Rotation paths and how fast each direction turns (degrees each step)
Each turn is a multiple of 5 degrees from 10 to 175, or 0.
Each row of a path follows its step; steps can be skipped.

step 0: [  5   6  13   9  -3   1  -8   5  -3   5 -15 -10   3   9   1   3 -10   7
 -11   5   0  -1  -3   7  -6  -4   6   5  11   2   3   0 -23   4 -18  -2
   6   5  19   2  -2  -1  -5  10   2   0 -17  13]
step 3: [  0   1  -4  -4  -5   0   6   0  12  -7   6  10   4  -4   2   2   8  -6
  13   7  -4  -1 -18   5   4  -2  -2   2  -2 -12  -4  26   5  11  15  -9
  -3 -17   1  -7  -2  -3  -8   9  -2 -12 -13   6]
step 6: [ -7  -3 -10   7  -4   3 -14   6   5   2  -1   7   3  -9  13  -4   1  -9
   7   6   0  13  10  10 -10  -1  -8  20  12   5   5  -6 -16  -9  -4  12
 -17   9  -5  -2  -7   9  -9   1  -5   8  10   7]
step 7: [ -1   0   9  -2   7   0  -7 -17   0  25   1   2   1   6 -16   2   5  -1
  -7  11   5  -2  -5  19   6   4  11  -8  -4   0   1  -5   8  -6  -3  -7
   2   9  10  15  -6  -5  -1   0   8 -16  -2   4]
step 10: [ 17  -3   1 -11  -5  18  11 -13   9  -7   6  -4  -8  -5  12   2  -5  -9
  -9   0  11   3  -7  -2 -11   6  -1  -7   1  -1   4  11  -1  -1  11  -3
  -6  -1 -11 -16  -2   9  19 -11   0  -7   3  -1]
step 13: [ -8  -4  -6  -7  -8  -1  -8  11  -1   9   5  10  -8   6   0  -5   5  19
  -8 -19   9  -4  -5  -2   0  10  -6  12 -10   3   0 -19  -6  -4   0  -6
 -14   5  -4  13   6   4  -7   0   5  -4  13  15]
step 20: [ -6  -3  -8   4   9  -9   7   4   4  17   9   5  -5   0   2   3   9  -8
  -6 -14 -13  -4   1   2   7 -18  -5   1  -9   3 -15 -11  -2  13 -18   5
  -5  -9  -9   8   9  -5   1 -15  -4  11   0   6]
step 22: [ 12  -6   9  -5   4   3  -2 -11  10  13  -3   4   8  -8  13 -12   0   7
   8 -10  -1   2   3  15   5  10  -4  -3   3  10   7  -7   1  -6  10  -4
 -13 -17 -14   1  -6   3  -5  -7 -12   2  16   1]
step 28: [ -1 -15   2 -15   6   1  15  -6  -5   2   2  -7  -4  -8   3  -1 -14   7
  -4  -5  -2   7 -10  -5   4 -10   4  -3   4  -1  -4  10  -2 -11   8 -20
  -8 -12  -8  16  -6   3  14   6   9  -5 -12   8]
[ 2  0  1 -5  0  2 -1  2 -1  1  0  0  1 -5 -2 -1 -1 -1  0  0 -1 -3  1 -2
  3  0 -1  1  1  2  0  6  0 -3 -1 -3  5 -4 -1  1  4  3 -2 -2 -3 -4  1 -3]	55
[ 4  1  2  1 -2  1 -2  0  0 -1  0 -2 -3 -1 -5 -4 -2 -1  4 -2 -2  1 -3  2
 -5 -3  0 -1  3  0 -5 -2  3 -3  1 -3  1 -1  0 -4  0 -4  1  0  2 -3 -1  1]	155
[ 1 -1  4  1  0 -1  1  9 -2 -1 -2 -1 -3  1  1 -1 -1  1 -2 -2 -2  3  3 -3
  2  0  3 -3  0  1 -1 -1  0  2  1  0  0  2 -2  2  4 -1  2  1  0  0  1  6]	90
[-4  4  3  2  1 -4  2 -1 -3  0  4 -2 -5 -1 -4  1  1 -4  0 -3  1 -1  1  0
  2 -2  3 -1 -2 -1  1 -1  3 -1 -2 -1  2  2  1 -4 -1  3  2 -1 -3  3  3 -2]	115
[-2 -1 -3  1 -1  3  0 -3 -3 -5 -1  2  1 -1  0  1 -3  3  1 -4 -2 -2 -4 -2
  4  4  3 -1 -2  1  1  0 -6 -2 -3 -2  3  2 -1 -3 -2 -3  1 -1  1  0  1  2]	25
[-1  5 -1  2  0  4 -4  5 -4  0  0  1  1 -3 -1 -1  2 -1 -3 -1  4  2  1  0
  3 -2 -1  1  3  0  3 -5 -1 -2 -2  1 -2  2  2  0 -4  1  1 -1  0 -5 -4 -1]	60
[-1 -2  3 -1  1  3 -1 -2  2  1  2 -1  0  3  1  3 -6  2 -1 -3  6 -1  1  3
  1  3  2  1 -1 -1 -1 -1  4 -4  4 -3 -2  0 -1  2 -1  1  1 -5  0 -1  0  3]	120
[ 0  3  1 -1  1 -1 -6 -1  2 -5 -6 -2 -1 -3  0 -1  2 -1 -3  1  5 -3  2 -2
 -3  1 -1  2 -1 -3 -2  0 -1 -2 -1  2  2  1  3  0  3  1  0 -1  3  3  2  4]	175

step 5: [ -5  13  -6   3   0   6   1  -3   4  -9  10  12  -7   4  -6   4   7  -1
  10  -2  -8   3   9  -5  -8  -4  -9  17   7  -9   0   9 -19 -14 -15  -6
  11 -16  -9 -17  -8 -10   0   1  -8   0  -3   2]
step 7: [  2  22   0   0  -4   1  -3  -2  12  -2   9   8  -7 -15  16  -7 -10   0
   3   3  -4  13  11 -10 -12  -9   0   8   4   1 -13   7  -1 -18  -2   8
  -7 -12  -9 -13  -9   6   4   2   8  -6 -10   9]
step 13: [  5  -7   9  14  -2   6  -1   6  -7   0  -5   2  -9   7   3   5   9   3
   4  -8 -12   3  22 -10  10 -22   9   4 -11   2   4  -3 -15  15   1  -7
  -7  -9   0 -11 -11  -6   7  13  -4   2 -10   2]
step 18: [ -4   8   3  13   0  15  -6   0  -1  15   0   4  -3  -1   5   1  -1   4
   1   3  14   5  17  -5  10  -8  23  14 -10  10   2   0  10  -6 -11  -5
 -10   7  16 -20  -2   4   2   5  10   4   5   3]
step 19: [  0  13  -2  -5   9  16   2  -1  -1  -5   8   0 -13 -15   1   6  -1  -7
  18  19   0   6  -3  -3  -1  -5   5   3  -8  13  10  -1  -6 -12 -14   2
 -16 -12   5 -15   2 -10   8 -12   0  -1   7   6]
step 22: [ 11  11  -9 -19  14   7  14 -18  -2 -10   1   3  -4   5  10  -5  12  -1
   9   2  -4  -4   7 -12   2  -4  18  13   5   6  -3   0   3  10 -10  -2
  -4 -18 -12  -7  -3  -2   5   0   3   2   3   8]
step 25: [ -2  -4  -7  10  -5  -2   2  -3  -1   6  10   4 -20   4  16   3   1  -6
   4   9  -4  -3  22 -14  -2  -7   9  15   0  15 -13  -4   9   6   2  -5
  13  -4  -3 -14  -2   9  -6  13   3  -3  11   8]
step 28: [ -6   1  16   5 -11   3   4  -3  17   2   7   8  -9  12   2   1   6  -9
   3   6 -10   0  -6   3  -1  -4   5   5 -18   6   4  -8 -14  -3   7 -13
  14 -16   3 -10   4  -7  -8   6  -4  -7  11  20]
step 31: [-13  -6   1  -6   0  15  14   6  10 -24   8   0   2   4   2   6   7 -10
   1   3   1   4  12   4   5 -16   8 -10   3  13   4  -4 -23  -3   3 -10
 -10 -11   0  -3  -3  -1  -5  -2 -10  -5   5  -1]
[ 2 -1 -1 -1  2  0  1 -1  2 -3  0  1 -1  2  0 -1  5  1  0 -5 -2 -1 -1  2
 -5  1 -1  1 -6 -3  5  0 -5  1  0 -2  0 -1 -1  0 -2  1  3  0  6  1 -4  0]	45
[-1 -2 -6 -2  1  1  1  2  0  0  3  0  2  3 -6 -2  2 -1 -4  0  3  1  2  1
 -1  1  1 -1  2  2 -1 -3 -1 -3 -6  2  1  0  3  0 -1 -1  0  5  2  2  3  0]	55
[-6  3 -1  2 -2 -2  2  2  5  1  0  3  2  3  1 -2  1  2  0  0  0  3  0 -1
 -4  1  2 -4 -2 -1 -4  2  3  3  0 -2 -3 -1  6  2  0  0  2 -3  0  0 -1 -3]	130
[-1  4 -5  0  1  2  2  0  0  1 -1  0 -1 -3  1  0  3  0  4  0  0  0 -2 -1
 -5  2  1  4  0  0 -3  6  3 -1 -2  0  5  2 -4  2  2 -4 -4  2  1  1 -1  0]	20
[ 2  2 -3 -3  0 -3  2  0 -3  1  1 -3  0  1  0 -2 -3  3 -2  0  1  3  0  3
 -1  0 -4  1  0  1 -1  5  4  1 -2 -2 -1 -5 -4 -4 -1  3  5 -2  1 -2  3  1]	25

step 4: [ -3 -13 -10   1  14  10  -9   9   8  -5  -1   1   3 -11   1 -16  -1  -6
 -22   4  -4  13   6   5  -6  -1  18   0 -12   1   2 -18 -12   4  -7   3
   4   1  13  13  -6  -2  -5   2  -7  -2   6  -2]
step 8: [ 10   4  13   0  11   0   3  10 -14   4  17   6  -5   9  -8   8 -17  -2
  20 -12   9  -1   4 -13 -13  -8 -19   8  -3 -10  -1  -4   3   1   1  -2
 -10  -2   4   0   4  -1   5   7   4  -2  10  -2]
step 10: [  5   3   6  -3   1  12   3  -5  -4  10   3   1  -7   9  -1  -1  21  16
  -9  10 -12   5   2   0 -13  -1   9   5   9  -2   7   3  -3  -1  -3   3
   0   2  27   5  -3 -15   5 -14   5 -15  -2  -5]
step 15: [  4   6   7  -6   4   2  -1   2  -7  -9 -13   9   0 -14   8 -23   2  -3
   8   1 -16  14  13   4  -4  -7  -4   4  12   8 -11 -10   1  -3  16   4
  16  -4  -2 -13   0  -2   0   1   7   7  12   3]
step 19: [ -8   0  11   8  -3  -7   0   2  -7  13  26  -3   2  -5   9  14   9   4
   3 -13  -1 -12  -4  -6   8  -4   6  -8  -2  -9   3   1  14  10 -10  17
   0   0 -12  -1   0  -4 -13   1  -3  -2  -6  11]
step 25: [ -8   4   0  -3   7   2 -11  16 -11   3   5 -16   4 -13  -2  -1   4  -2
  12 -12   4   8 -12   7 -11   4  -6   4   5  -4 -20   1 -10   1  -1   5
   2  -1  -7  -8  -7  18  -8   1 -20  -2 -10   4]
step 38: [ -5   6  11  -2  -2  -4   0  -5  -1   1  11   7 -10   8  10  10  -7  -5
   7  -3   4 -13   3   5   1 -18   6  -1 -20   2  -4  -2  -1   5   4  18
  -5  14  -5  -4 -14   7  -6  14  -3  17   6 -12]
step 39: [ -6  -1  -1   8   8  -6  -2  16  -2   8   3   3  -5   7   9   0   1   2
  -1  -1   9 -10   8  -4   0  -7  -8  -7 -13   1  20 -10   3  11 -10  23
  -6  15  -6  16  -1  -9   1   3   6   1  14   2]
step 40: [  5  -1  15  11  -4   5   3  15   8  -1  -7   4   8   6   0   1   3   4
  -8 -10   9   8  13 -19 -14  -1   7  15  -7 -13  10  -9   3   6   4  11
  -1   2   3  16   8  -4  16  -9   9   2   3   2]
[ 2 -1 -3 -2 -1  0  3  1 -4 -1  0  3 -3  0  1  5  1  1  3 -1  0  3  2  0
  0  3 -3 -2 -1  1 -3 -3 -1  2 -1  6  3 -3 -1  0 -4  2  1  3  2 -2  4 -3]	60
[ 7  2  1 -1  6  1  5 -3 -4  0  0 -2  3  1 -4 -1  2  1  1  2  2 -2  0  3
  1  4 -1 -1  2  0  0 -1  0  0  3 -1 -2  3  2 -2 -1  3  2 -1  0 -2 -1  3]	20
[-3  1  0  1 -2  1 -2 -1  0  4 -1  0  2  3  6 -1  1  0 -1  1  0 -5  0  7
  3  1 -3  2  3 -2  2 -1 -1  2 -6  2  2 -1  1 -1  1  2  3  0  2 -3 -1  2]	110
[ 0 -2  1  3 -4 -5  4 -2  2 -1 -2  2  0 -1 -2  1  2  5 -2 -2 -2 -1 -4 -3
  0  0 -2  0  2 -3  1 -3 -1 -1 -2 -2 -2  2  0 -1 -4 -5  5  0 -3 -2 -1 -1]	35

step 0: [ -8  -1   2   8   1  -1  12   8  11   1 -11  10   0   7  -1  13  -4   2
  -1  -8  -5   4   4  -2 -13  -3   4 -16   6  -7 -13   1  -3   1  -9   0
   3   2 -16  -8 -11   4 -18   3   9  10  -1   8]
step 6: [ -2  -8  -3   4   6   8   2  -5   4   4  -1  -8 -15   1   5  -4  11 -11
  20   1  10 -15   9 -13   4  -4  11  -1  -2  -2   7  -4  -3  11   2  17
   2   2   4 -13   2  13  -7   6   1   1  -2 -10]
step 11: [ -4  13  -8  -7 -12   8  11  -6  -3   1   0  -2  -2 -10  -3   5  -5  21
  -6  -1  13   2   0   0  -8 -12  -1   8   7  10  -4   7  -7  -3  -7  -8
   7   5   4  -4  -9   8  -5   6   5  -1   8  18]
step 15: [  5   1 -15   1  -1  -7   3  27   2   7   7  -5  10  -3   8  -4  -2 -10
  11   2   2  -5  13  -2  -1   8  -3   5   9   2 -12 -10  -8  -2   3   6
 -15  -5  10  -3   4   1  -6 -14   3  11   0   2]
step 16: [ -6 -11  23  -8   6  -3   9  13   7   1 -12   8  -1  10   5   6   3 -15
  -2   4   6 -11  17  -6   0   5  -7  -5   0   4   1  -4  -2   3   5   3
  -1   0  -6  -3  -3  12  -3   6  13   8  -9   8]
step 21: [ -2   9   3   5 -11   2  -1  -1   8  11  12  -1 -12   4   1 -16  -5 -10
   3  11  12   9 -13  17  -3   1  10   5   0   1 -16   3  -3   5  -3  -5
  10   0   6   0  -3   7 -11  14   2  -3  13  -2]
step 27: [ -5  13  -3   4  -6  -2   4  14   7 -14 -16   5 -13 -19   4   6   5  10
   1  -2   9  -6  -1   2  -8   4  -5   3   6   0  -4   5 -13  -1  -7   8
 -11  -2   5   3   0  10  -3  -1   7  14  -5  14]
step 35: [  0  -7  -2  -4   1  -6   7   2  -9   6   1  -2  -5  -6 -12   6   9 -12
   5 -18   9 -19   3  -7  -6   8   1  12   0  -4  14  -1   9  -1   2  10
  19  -3  -3 -13   5   3  -4  -7  -7  10  -2   7]
step 38: [ -6  -2 -19  -3  10  -1   7  -5 -11   2   1  -4  -6   3  -4   2  12 -10
   1  -6  14  -5 -11   1  -9  -7  -1   7 -17   3   1   3 -16  -7  -2   6
   3   5  16  -8  -6  -3  -1  12   2   6  -1  15]
[-2  2  2 -1  3 -4 -3 -1  5  1  0 -2 -2  2 -1 -1  3 -3 -5 -2 -2  0 -4 -1
  1 -5  5  0  0  4 -2 -1 -4 -1  3  1 -1  1 -2 -1  0  1  2 -3 -1 -2  2 -3]	90
[-1  3  4  2  4  2  3  0  3 -1 -1  1 -1  1  0  2  3  5  0 -3  2 -4 -1  2
  0 -2  1  4  0 -3  4 -6 -1 -1 -3  0  1  2  3 -3 -1  2  0  2 -2 -1  0  3]	135
[-2  0  0  1  0  3  1 -3  3  0 -3  0  1 -4 -3  3  1 -1  3  0  2  2  1 -5
  2 -5  1 -3  3  2  2  2  5  3  0 -2  2  3 -2 -3  2 -1  0 -1 -4  0 -2  0]	65
[ 0  1  3 -3  2 -3 -1 -4 -6  3 -3 -1  6 -1  4  1 -2  0 -5 -1  3 -1  0  1
  0  1 -1  1 -3  4  4  0  0  1  1 -1  1 -1 -2 -3  0 -2  2  1 -1 -3 -3  2]	120
[ 4  2  3 -7 -1 -1  5  1 -2 -3  0  0 -1 -3 -2  0  2 -3  5 -2 -1  0  2  2
  2 -1  0  1  2 -2 -1  1 -4  0  3  0 -3 -2  0 -4  2 -1  1  0 -1 -2 -2 -2]	35
[-2 -1  4  0  4  2 -1 -3  1 -4  2 -2 -1  1  0 -1  1  3  0 -2  1  3  2 -1
 -2  6 -2 -4  1 -1  0  2 -2  4  1  3 -1  1 -4 -3 -5 -1  2 -2  0  3  0 -2]	110
